(in the rows, 128 means zero)
Families of rows that turns and mirrors carry onto each other, the same ones carrying the whole set onto itself: the rest of each named row's family, in list order:
5 families of 8 rows:
j_915: [132  94 129 124  95 133 156 128 124  86 150 128 122 136  82 157 156]
j_371: [169 110 134 129 154 127 118 115  99 108 147 138 109 138 108 179 133]
j_169: [108 125 113 141 106 137 160 142 123 126  90 135  87 127  93  91 143]
j_49: [141 102 139 136 147 119  93 109 155 132 130 118 129 118  97 164 131]
j_314: [122  94 127 128  95 124 127 146 124 111 144 146 117 120  76 164 160]
j_831: [107 137 111 131  99 128 179 130 123 114 106 123  97 148 111  84 127]
j_160: [151 108 107 139 154 107 137 103 141 132 118 136 155 154 164 139 153]
j_926: [102 119  96 147  80 139 143 153 109 126 109 122 102 152 106 106 141]
j_668: [138 110 112 149 122 153 156 115 109 118 176 138 101 131  94 177 141]
j_24: [156 128 163 149 127 130  83 103 140 123 139 132 118 135 108 150 130]
j_666: [120 144 141 104 151 111 134 126 119 157 140 161 123 139 156  99 116]
j_437: [143  82 102 136 158 143 129 102 130 116 147 129 132 143 152 165 142]
j_630: [155  97 101 140 111 167 135  98 102 101 148 153 135 113 138 147 152]
j_53: [109 162 147 150 130 142 128 124 153 150 152 135  99 144  83 131 140]
j_551: [120 157  98  91 110 116 145 131 103 145 129 137 131 103 147  97 130]
j_482: [ 95 170 126 119 141 152 141 129 131 148 142 141  87 132 116 100 130]
j_361: [126 176 129 113 143  95 120 120 127 146 136 140 140 150 109 122  99]
j_14: [140 151  84 128 121  82 159 120 120 127  88 129 108 121 138 114 138]
j_710: [149 157 129 141 139  86 102 121 116 142 123 151 128 163 142 134 116]
j_495: [102 104 117 136  99 131 137 146 142 122 156 117 107 148  89 164 165]
j_846: [102 143 101 119 114 132 134 145 100 127 111 132  81 144 139  90 116]
j_948: [156 100 130 132 128 160  96 102 116 101 149 128 117 114 114 165 140]
j_556: [143 115  90 142  75 149 149 117 107 111 119 145 148 117 126 118 169]
j_627: [141  87  77 153 118 170 156 113  95 123 137 127 131 128 119 145 132]
j_300: [157 101 112 143 142 127 131  83 138 123 136 128 173 139 135 144 116]
j_986: [139  94  96 148  95 128 177 114 124 116 131 164 138 114 128 137 169]
j_185: [109 140 162 121 127 132 130 123 134 143 142 132  75 128 127  98 110]
j_34: [114 166 115 118 132 111 112 137 102 145 138 154  98 150 143 114 102]
j_15: [139 176 115 138 140  89 116 112 126 158 128 156 131 126 121 134 109]
j_456: [125  87  99 122 127 144 140 129 119 104 164 132 117 135 119 180 163]
j_817: [149 100  92 141  94 127 175  97 117  98 142 141 153 130 131 142 145]
j_567: [ 95 135 108 105  97 119 148 141 123 136 134 104  81 116 128 106 123]
j_876: [141  95 150 126 139 135 106 112 140 109 142 119 140 143  86 158 123]
j_390: [168  98  98 126 169 147 137 103 104 117 116 119 140 126 128 151 142]
j_69: [ 99 152 150 127 122 133 146 140 127 136 141 149 109 158  80 103 115]
j_645: [ 96 140 137 148 136 131 126 144 137 163 134 158 108 148  81 119 117]
j_444: [121 183 101 103 144 122 146 118 122 135 120 130  98 118 143 103 139]
j_985: [138 166  93 116 121  95 154 106 122 124 102 114 128 132 138 101 112]
j_26: [158  92 107 160 134 116 130  86 140 133 115 141 148 123 153 136 125]
j_402: [145 160  88 123 130 117 161 112 126 127  94 125 137 123 140 104 168]

Same family as j_444: j_437, j_630, j_482, j_846, j_948, j_34, j_456
Same family as j_495: j_160, j_926, j_24, j_53, j_710, j_556, j_402
Same family as j_985: j_915, j_831, j_361, j_300, j_817, j_876, j_69

Families of rows that turns and mirrors carry onto each other, the same ones carrying the whole set onto itself: the rest of each named row's family, in list order:
3 families of 6 rows:
j_508: [145 175 127 163 104 106 101 130  92  84 173 128]
j_631: [112 139 160 168 135 105 132 117  60 115 150 104]
j_688: [124 124 121 114 133 102 119  78 114 161 142 145]
j_976: [140 169 135 145 105 117 105 135  81  84 190 135]
j_87: [143 156 126 110 107 109 102 102 141 128 187 158]
j_113: [162 137 152 159  75 144 110  99 130 106 163 107]
j_714: [136 104 158 150 101 145 132  87  82 128 135 100]
j_784: [116 147 124 148 139 100 120 117  48 112 147 128]
j_737: [146 153 140 175  98 137  97 140  74  99 166 120]
j_412: [113 139 166 164 136 116 136 119  56 104 151 131]
j_940: [136 164 108 136 120 100  86 122 120 138 172 163]
j_577: [148 162 117 129 105 102  99  96 150 128 170 149]
j_362: [157 121 147 147  82 151  99 100 139 145 158 126]
j_120: [107 144 136 133 152  79 124  96 107 154 152 139]
j_824: [159 128 162 139  76 153 114 102 121 108 180 115]
j_248: [109 140 144 126 151  93 129  96 106 146 152 166]
j_464: [127 104 180 145 116 138 141  81 110 140 141 128]
j_391: [125 108 171 148 118 126 136  79 114 152 141 102]

Same family as j_577: j_508, j_631, j_113, j_120, j_391
Same family as j_362: j_688, j_714, j_784, j_737, j_940

Families of rows that turns and mirrors carry onto each other, the same ones carrying the whole set onto itself: the rest of each named row's family, in list order:
4 families of 8 rows:
j_548: [114 178  96 139 130  97  98 172 168 116 124 120  77 154 148  96 113 100
 145]
j_596: [143 190 120  73 144 106 108 110  79 151 122 136  81 144 114  87 112  73
 138]
j_922: [117 214 106  92  77 128 120 120 126 157  88 119 137  92 142 109 130  81
 113]
j_581: [113 175  99 131 133  97 108 172 164 110 124 118  82 158 144  95 117  90
 148]
j_281: [148 191 112  82 150 103 102 100  82 157 122 137  73 140 115  86  99  83
 131]
j_127: [149 167  96 149 103 147  93 121 158 176 129 118  94  97 139 144 102  93
 173]
j_205: [139 210 126  76 123 115  81 123  86 172 119 138  74 140 133 103 128  99
 153]
j_819: [114 171  96 135 134  94 108 170 164 109 123 117  81 156 143  93 111  90
 144]
j_673: [124 219  93 109  80 122 107 110 133 169  86 121 124  84 144 108 115 102
 103]
j_395: [150 198 109  90 147 102  91 101  87 165 120 139  66 135 119  91  96  98
 130]
j_235: [140 160 111 126  96 152 110 134 148 161 130 116 113 108 136 145 123  65
 186]
j_25: [142 150 108 125 105 150 126 130 144 151 130 114 117 110 128 137 118  49
 181]
j_443: [127 215  89 112  89 118 113 102 133 164  87 120 120  81 137 104 105 102
  95]
j_216: [126 200  90 103  97 117 133 100 125 148  88 119 130  88 128  98 104  76
  94]
j_726: [154 160  89 157 115 141 101 109 156 172 129 119  91  95 132 136  85  90
 160]
j_857: [151 141  92 141 125 138 130 106 147 150 131 114 105 103 119 127  87  56
 157]
j_72: [144 211 120  84 129 112  75 117  90 176 120 139  66 136 133 100 116 108
 145]
j_687: [117 204 104  91  83 127 132 116 123 150  88 117 140  93 135 103 125  71
 109]
j_506: [128 207  86 110  96 117 123  98 130 156  88 119 123  83 133  97  99  88
  91]
j_171: [143 168 106 138  96 152  97 131 155 172 129 117 103 102 142 146 117  82
 183]
j_13: [115 173  94 140 136  95 102 167 166 112 123 120  76 153 145  91 107  98
 141]
j_969: [138 204 129  69 126 116  93 126  82 162 121 138  81 144 127  99 132  82
 155]
j_955: [145 141 100 130 116 144 135 116 143 146 131 115 114 108 120 131 103  46
 170]
j_790: [113 178  99 135 130  98  99 174 166 114 122 118  79 155 150  96 116  98
 149]
j_201: [149 205 112  91 138 106  80 106  90 174 120 140  63 133 126  95 103 108
 135]
j_542: [115 172  95 137 136  94 107 167 165 109 123 119  79 155 144  91 108  93
 141]
j_178: [111 175  98 132 128  98 102 175 165 111 122 118  82 155 148  95 117  95
 149]
j_995: [139 194 128  67 134 110 105 120  80 153 122 136  84 146 121  94 125  73
 149]
j_953: [155 148  84 153 123 138 115 103 152 161 131 118  96  98 124 130  80  73
 154]
j_651: [122 200  98  94  92 121 138 108 122 146  89 119 137  91 129  98 114  69
 101]
j_886: [119 221 103 100  75 126 111 118 130 165  86 120 129  87 145 109 126  95
 111]
j_131: [115 176  94 140 133  95  99 170 168 116 123 119  74 153 147  94 109 101
 143]

Same family as j_581: j_548, j_819, j_13, j_790, j_542, j_178, j_131
Same family as j_506: j_922, j_673, j_443, j_216, j_687, j_651, j_886

Families of rows that turns and mirrors carry onto each other, the same ones carrying the whole set onto itself: the rest of each named row's family, in list order:
5 families of 5 rows:
j_167: [113  97 208 145 112 142 125 125  86 160 108 169  97  95 111 160  85  70
 164 130 136 138  81 139 112 120 118 175  94 127  95 153 114 136 151  71
  90]
j_200: [116 156 177 120 135 124 147 137  91 155  96 127 145 128  92 139 123  83
 170 135 150 147  86 134 138  98 171 139  64 102  91 153 196 149 131 131
  93]
j_840: [111 132 163 172 121 133 178 128 107 154 143 154 143 131 147  90  84 144
 106 156 141 163  79 103  96 111 152 182 114 131  99 144 149 156 150 150
  63]
j_103: [101 156 178 131 133 129 138 142  96 145  82 129 146 121  87 128 133  94
 140 134 134 146 112 138 120 110 176 169  86  99  96 136 191 141 131 162
 112]
j_8: [121 145 168 177 120 108 170 117  89 179 158 171 158 115 132 101  85 138
 135 140 140 177  97  96 118 109 138 167 107 154  60 136 138 142 159 152
  80]
j_558: [133 107 139 149 130 148 149 145  94 151 152 158 142 139 129  75 118 119
  99 102 101 118 104 103  87 131 130 100 109 119 112 150 157 161 107 101
 100]
j_388: [105  98 139 149 130 150 158 130 106 152 156 132 161 106 125 106 114 113
 104  95 114 148 107 113  82 157 120 107 108 105 107 170 161 142 129  82
 111]
j_781: [113 116 176 187 124 131 168 125  75 187 158 161 129 111 169  90  88 116
 146 141 137 174 100 118 106 122 126 139  84 155 100 148 148 131 167 160
  82]
j_71: [166  91 177 139 127 138 124 143  81 161 145 171  77  93 101 136 105 102
  89 120 128 154 119  84 119  91 119 150 100 162  92 156 163 182 101  72
  97]
j_28: [ 88 103 199 156 105 129 110 120 104 153 113 181  81  85 108 147  99  73
 142 144 144 145 107 135  98 102 125 178  89 123  89 175 123 108 157  89
  94]
j_373: [123 102 197 111 127 138 143 163  42 175 145 178  92  86 129 122 125  93
  83 128 141 161 138  77 123  92 121 172  96 156  69 153 155 181 149 103
 110]
j_774: [103 157 177 118 123 117 125 117 107 154 118 119 144 118  95 149 135 102
 146 138 145 142 111 159 116 109 158 166  78  95  78 142 200 164 124 144
 100]
j_288: [110 145 158 163 127 134 169 116  86 170 156 191 139 120 123  88 109 134
 137 144 150 193 105  94  99 118 141 162 112 160  81 150 138 137 132 155
  54]
j_29: [136 117 173 118 148 126 125 155  51 159 141 175  93  80  89 121 138  87
  96 111 117 159 120 100 128  87 144 145  83 183  70 148 176 157 109  84
 109]
j_525: [133 149 166 158 133 125 175 113  78 158 167 184 150 117 138 101  76 125
 140 145 175 181 111  99  99  98 152 163  93 135  79 169 153 132 151 138
  64]
j_329: [119 118 143 161 120 163 138 142  95 159 149 141 141 122 116 123 130  86
 103  97 119 150 123  86  64 139 134  98  91 111  99 184 196 170 147 105
 121]
j_818: [ 74  79 184 131  86 126 107 132  64 154 113 149  97 104 114 147 110  71
 165 137 113 130 103 135  67 106 122 147  92 110  92 157 127 142 150 112
  95]
j_9: [105 141 203 125 110 116 132 127 106 158 111 124 127 137 113 146 125  96
 141 145 149 162 122 123 124 116 188 148  81 144  81 133 196 193 132 154
  93]
j_654: [ 99  99 179 150 125 117 103 155  87 164 112 146  66 102 115 144 103  72
 136 138 141 116  89 139 123  75 117 166  95 102 101 153 143 130 150  86
  94]
j_757: [147 113 185 124 132 140 141 156  68 165 167 168 111  86  91 125 137 102
 104 116 129 146 129  87 126  87 126 161  81 161  53 140 169 181 107  77
 127]
j_406: [122 111 144 154 125 146 157 151  66 127 152 157 156 112 125 108 102 116
 100 107 123 126 108 108  66 160 143 124 118  93 102 151 180 135 147  80
 108]
j_580: [ 87  75 190 145 102 109 119 132  83 166 116 172  91  96 107 151  84  80
 148 127 138 160  95 141 109  92 107 161 103 105  71 155 123 118 149  84
 104]
j_564: [120 152 151 118 129 110 114 116 111 162  94 136 132 140  92 134 103  94
 133 159 152 139 107 133 101  77 159 170  73 116  84 151 176 157 133 162
  90]
j_945: [123 111 162 165 127 156 153 145  98 119 156 148 143 101 121 105 118  85
 100 111 113 136 109 109  87 168 129 104 135 114 112 163 157 141 127  94
 112]
j_457: [149 103 172  98 138 139 119 133  48 166 143 188 109 107  96 118 135 108
 106 100 127 144 118  91 116 116 146 167  92 172  64 132 169 173 122  68
  99]

Same family as j_564: j_840, j_558, j_71, j_654
Same family as j_200: j_167, j_525, j_406, j_457
Same family as j_28: j_103, j_288, j_29, j_945
Same family as j_9: j_781, j_373, j_329, j_818

Families of rows that turns and mirrors carry onto each other, the same ones carrying the whole set onto itself: the rest of each named row's family, in list order:
3 families of 6 rows:
j_941: [119 118  99 128  67 116 154 132 104 117 144 129 133 136 130 157  98 109
  95 115 145 135 121 137 138 137 135 139 142  91 136 100 134 159 106 116]
j_250: [137 116  98 149 119 129 165 103 113 122  99 122  82  93 107 157 102  90
 105 103 147 133 161 126 151 109 107 125  93 118  99 119  92 134  90 122]
j_805: [146 139 137 101  78 167 152 103  90 119 130 126 112 127 122 151 127 104
 108 127 186 153 128 148 138 123 124 134 140 115 104 114 121 161  80 128]
j_604: [112 109  81 152 109  99 162 150 128 104 116 129 105 118 112 145 100 109
  84 108 117 117 145 134 156 141 104 137 100  80 143 116 116 138  99 119]
j_856: [146 145 156  84 130 164 151 162 103 121 115 121  90 140 109 113 155 119
 101 140 161 134 128 169 165 133  77 110  69  98 110 126 101 124  72 187]
j_965: [136 145 147  55  91 107 122 133 112 166 132 125  96 156 125 137 158 114
  87  75 148 127 102 159 159 114 129  80  78 137  98 127  74 128 159 208]
j_677: [145 144 136 103  60 106 135 154 106 163 162 132 121 173 133 131 138 113
  98 115 123 105  91 160 166  96 124  72  75 109 109  94  86 121 126 174]
j_815: [105 121 108  81 153  99 138 161 136 111  87 111  82 114 108 132 135 119
  80  80 140 142 151 149 151 168  94 131  79 100 136 144  99 135 126 194]
j_544: [117 126 115  91  89 117 143  96 112 124 124 129 105 127 125 163 124 105
  85  72 169 145 127 139 133 144 149 140 150 128 117 133 113 169 143 134]
j_851: [104 111  93 108 133 101 148 116 132 108  95 122  84 100 111 157 117 107
  80  68 148 136 154 133 143 156 122 147 117 116 129 145 103 155 132 145]
j_414: [136 139 138  91  98 114 142 198 115 137 140 122 113 171 123 107 148 128
  89 131 120 112 105 170 170 132  90  92  58  84 134 107 102 116 104 194]
j_909: [128 137 128  59  69 109 119 109 103 162 139 120 114 149 137 157 136 106
  97  71 167 154 106 152 129 129 155 105 123 142 104 111  99 157 162 181]
j_853: [161 144 142 106  97 134 141 126 102 165 126 122  88 137 116 133 141  95
 106 108 144 123 123 153 165  78 107  69  51 131  76 108  63 111 109 183]
j_133: [151 137 124  85  65 129 124 125  86 176 131  97 129 129 136 151 116  89
 129 116 176 181 127 150 126 114 132  82  91 126  91  82 104 147 104 190]
j_560: [133 120  99 109 136 121 141 161 113 130  87  92  98  96 115 131 109  97
 117 120 155 173 169 147 137 153  82 112  66  96 120 106 103 135  76 193]
j_621: [114 114  94 124 124  95 147 196 129 117 112 110 107 130 115 123 112 119
  92 118 108 127 141 152 158 153  82 110  58  76 148 109 103 120  97 180]
j_416: [131 124 107 109  37  98 130 134  95 163 160 120 142 158 141 156 107 101
 106 109 138 141 104 146 138 111 149  93 115 111 119  77 114 152 128 154]
j_952: [122 143 146  59 137 115 134 164 130 132 114 126  82 149 110 120 165 125
  79  88 139 125 118 170 167 144  98 103  68 113 122 146  80 121 136 211]

Same family as j_952: j_965, j_815, j_544, j_851, j_909
Same family as j_621: j_941, j_604, j_677, j_414, j_416

Families of rows that turns and mirrors carry onto each other, the same ones carrying the whole set onto itself: the rest of each named row's family, in list order:
5 families of 8 rows:
j_613: [156 133  71  86 131 100 156  93 124 158]
j_338: [122 123  91  83 128  74 151 114 140 171]
j_295: [167 137 109 117 171  99 113 148 135  85]
j_935: [153 150 109 117 163 111 127 146 140  77]
j_242: [163 134  74  75 132 102 155  95 126 155]
j_147: [135 136 104 121 154 106 109 177 137 102]
j_838: [138 131 106 125 150  97 117 181 154 113]
j_290: [144 125  90  72 140  84 143  86 125 154]
j_950: [143 117 113 113 168 103 109 176 143 112]
j_182: [159 140  95 133 154 114 113 163 139  93]
j_494: [121 125  87  73 127  88 142 106 128 168]
j_543: [145 125  83  81 141  84 144  86 123 161]
j_304: [136 129  77  67 139 107 145 120 138 175]
j_442: [143 132  95  81 142  70 155  86 138 151]
j_109: [142 128  94  77 133  91 167  87 124 140]
j_733: [145 128 114 126 167  94  97 153 137  97]
j_996: [148 116 124 121 165  92 123 153 133  86]
j_392: [144 137  69  84 125  99 159 125 144 174]
j_159: [166 133 106 128 167 102 109 147 137  88]
j_799: [150 151  96 109 168 123 112 170 149 102]
j_513: [156 139 111 133 154 109 117 155 142  87]
j_470: [138 128 124 123 162  77 112 154 150  96]
j_892: [139 145  75  84 130  98 160  98 128 162]
j_765: [168 146 110 121 169  90 122 142 152  86]
j_307: [124 127  81  82 134  87 139 101 127 171]
j_803: [134 139  77  78 138  92 147 105 131 177]
j_766: [136 136 104 129 154 107 102 169 141 103]
j_321: [133 106  97  74 136  86 153 108 127 164]
j_625: [143 152  75  70 137 113 159  99 136 152]
j_279: [135 136  68  86 122 104 150 109 127 168]
j_243: [150 131 114 124 165 102 100 164 148 105]
j_700: [139 129 118 118 168  89 101 157 134  94]
j_954: [163 142  94 122 157 116 120 169 136  93]
j_681: [160 125 118 129 162  99 110 157 141  93]
j_829: [163 148  73  81 139  94 163  98 142 153]
j_436: [143 122  84  81 141  84 151 101 125 173]
j_377: [139 133  70  77 119 108 153 116 128 166]
j_636: [146 147 107 126 158 112 106 162 149  96]
j_849: [146 129  81  86 132  89 163  94 121 161]
j_695: [168 148  94 123 158 110 123 170 156 101]

Same family as j_892: j_513, j_803, j_243, j_681, j_436, j_636, j_849
Same family as j_470: j_338, j_838, j_442, j_392, j_765, j_829, j_695
Same family as j_625: j_935, j_950, j_304, j_109, j_996, j_799, j_321

